Rotation paths and how fast each direction turns (degrees per step)
Each turn is a multiple of 5 degrees from 10 to 175, or 0.
Each row of a path follows its step; steps can be skipped.

step 0: -1.28 -1.61 +0.11 +1.94 +1.23 +0.34 -1.26 -0.87 -1.02 +0.80 +0.35 +0.13
 -1.06 +0.31 -0.34 +1.88 +2.43 -0.12 +0.70 -0.24 +0.90 +1.35 -0.85 -0.06
 -0.82 -0.55 -0.18 +1.92 -2.34 +0.68 -0.15
step 1: +2.95 -0.65 +0.56 -0.17 +0.05 +0.97 -0.50 -0.23 +0.17 +0.79 -1.05 +0.38
 -1.10 +0.55 -0.73 -0.02 +2.05 +3.35 +0.22 +0.21 -0.85 -0.39 -0.90 -0.34
 -0.41 -0.48 -0.74 +0.65 -1.53 -1.72 -0.43
step 2: +1.53 -1.73 +0.66 +0.03 -0.50 +0.17 +1.68 +0.45 +2.17 +1.36 -1.63 -0.31
 +0.17 +1.54 +2.04 -0.52 -0.18 -0.30 +1.23 +0.28 +0.49 +0.33 -2.47 -0.42
 +0.30 -0.17 -0.55 +0.80 +1.26 -0.51 -1.58
step 3: +0.00 -0.69 -1.01 +0.47 +1.22 +1.40 +2.43 -1.57 +1.03 -0.43 -1.02 +0.63
 +0.51 +1.32 +1.56 -0.04 -0.21 -0.12 +0.43 -2.11 +0.11 +0.95 +0.53 -1.97
 +0.81 +0.15 +0.77 -2.26 +0.37 -0.45 +1.25
step 4: -0.49 -0.37 -1.21 +0.07 +0.29 +0.96 +0.75 +0.64 -0.89 -1.51 +0.43 -0.10
 +2.68 +0.05 -0.72 -1.29 -0.29 +0.88 +0.45 +1.06 +1.68 +0.55 -0.33 -1.08
 -0.52 -1.38 -1.40 -0.83 +1.49 -0.58 +2.76
step 5: -0.35 +0.67 -1.98 +0.43 +0.74 +0.11 +0.95 -0.07 +0.24 -2.83 -0.65 +1.07
 +0.54 -1.08 -0.17 +1.91 +0.47 -0.78 -1.71 +0.99 +0.88 +0.47 +0.25 +0.05
 -1.89 -1.55 -1.13 +1.38 +0.89 +1.03 -1.17
step 6: +0.28 +0.39 -1.11 -0.09 -0.42 +2.50 +0.13 +1.59 +0.63 -0.56 -0.63 -0.38
 +0.11 -0.58 -0.16 +0.08 -0.32 +0.45 -2.25 -1.25 -1.76 +0.17 +1.38 +2.23
 +0.88 -1.34 -0.67 +2.15 -1.40 +0.15 +0.42
step 7: -1.43 -0.51 +2.13 +0.06 +2.51 +0.84 -0.83 +2.54 -0.37 +1.90 -1.35 +0.95
 +1.38 -0.67 +1.34 -0.02 +0.64 -0.14 -0.57 +0.63 -0.84 -0.03 -0.61 +1.02
 +0.98 -0.19 +0.53 +1.21 -0.08 +1.01 -0.21
step 8: -0.13 -0.06 +1.47 -1.43 -0.16 -1.39 +0.27 -1.10 -1.05 +2.24 -2.27 +1.62
 +0.74 -0.47 +0.66 +0.91 +2.05 -0.37 -1.28 -1.17 +0.37 -1.20 +1.23 -1.34
 +0.79 -0.17 -0.80 -0.26 -1.16 -0.69 +0.50
step 9: -0.72 +0.78 -0.34 +0.71 -2.19 -1.03 +0.71 +0.51 +0.89 +1.07 -0.90 -0.42
 +0.81 -0.90 +0.83 -0.42 -0.18 +0.43 +1.43 +1.07 -0.37 -1.76 -0.24 -2.82
 +0.02 +0.92 -0.67 +1.85 -0.82 -1.80 +1.49
Speeds:
-0.45 -0.27 +0.50 +0.01 +0.16 +0.17 -0.44 +0.50 -0.46 +0.13 -0.19 +0.62
 -0.24 +0.56 +0.51 -0.51 -0.45 -0.21 +0.32 -0.84 +0.36 +0.29 +0.67 -0.16
 +0.44 -0.40 +0.36 -0.26 +0.58 +0.07 -0.03 -> 85
-0.15 +0.17 +0.10 +0.78 +0.89 +0.03 +0.03 +0.40 -0.12 -0.29 +0.18 +0.43
 -0.10 -0.26 +0.39 +0.78 -0.41 -0.37 +0.63 +0.25 +0.13 -0.11 -0.53 -0.51
 -0.02 +0.77 +0.13 +0.58 +0.15 +0.15 -0.32 -> 155
+0.19 +0.38 +0.45 +0.26 +0.07 +0.25 -0.21 -0.21 -1.12 +0.45 -0.17 +0.35
 +0.05 +0.17 -0.40 +0.13 +0.49 -0.07 -0.11 +0.41 +0.49 +0.19 +0.32 -0.20
 -1.03 +0.28 -0.63 -0.24 +0.26 -0.35 +0.37 -> 95
+0.51 +0.05 -0.14 -0.38 -0.22 +0.03 +0.11 -0.11 +0.21 -0.06 -0.63 -0.48
 -0.10 +0.69 +0.54 -0.12 +0.11 -0.40 +0.28 +0.84 +0.25 -0.37 +0.22 -1.05
 +0.47 +0.47 +0.27 -0.46 +0.10 +0.06 +0.44 -> 55
+0.04 +0.11 +0.78 +0.16 -0.46 -0.51 +0.34 +0.44 -0.14 +0.10 +0.69 -0.27
 +0.22 -0.43 -0.05 -0.16 +0.41 -0.36 -0.02 -0.04 +0.05 -0.71 +0.83 -0.13
 -0.33 +0.18 +1.03 +0.26 -0.34 +0.00 -0.11 -> 25
-0.31 +0.62 -0.96 +0.50 +0.26 -0.22 -0.31 -0.25 +0.12 -0.29 -0.21 -0.53
 -0.19 -0.49 -0.31 -0.25 +0.21 +0.05 +0.80 +0.09 +0.88 +0.00 +0.74 +0.15
 +0.06 -0.52 +0.07 +0.23 +0.14 +0.00 +0.08 -> 65
-0.13 -0.59 -0.53 +0.52 +0.33 -0.86 +0.53 +0.38 -0.44 -0.26 -0.47 +0.31
 -0.40 +0.45 -0.19 -0.67 -0.14 -0.09 -0.47 +0.33 +0.13 -0.20 +0.02 +0.61
 +0.10 +0.52 +0.06 -0.09 -0.46 -0.54 +0.02 -> 0
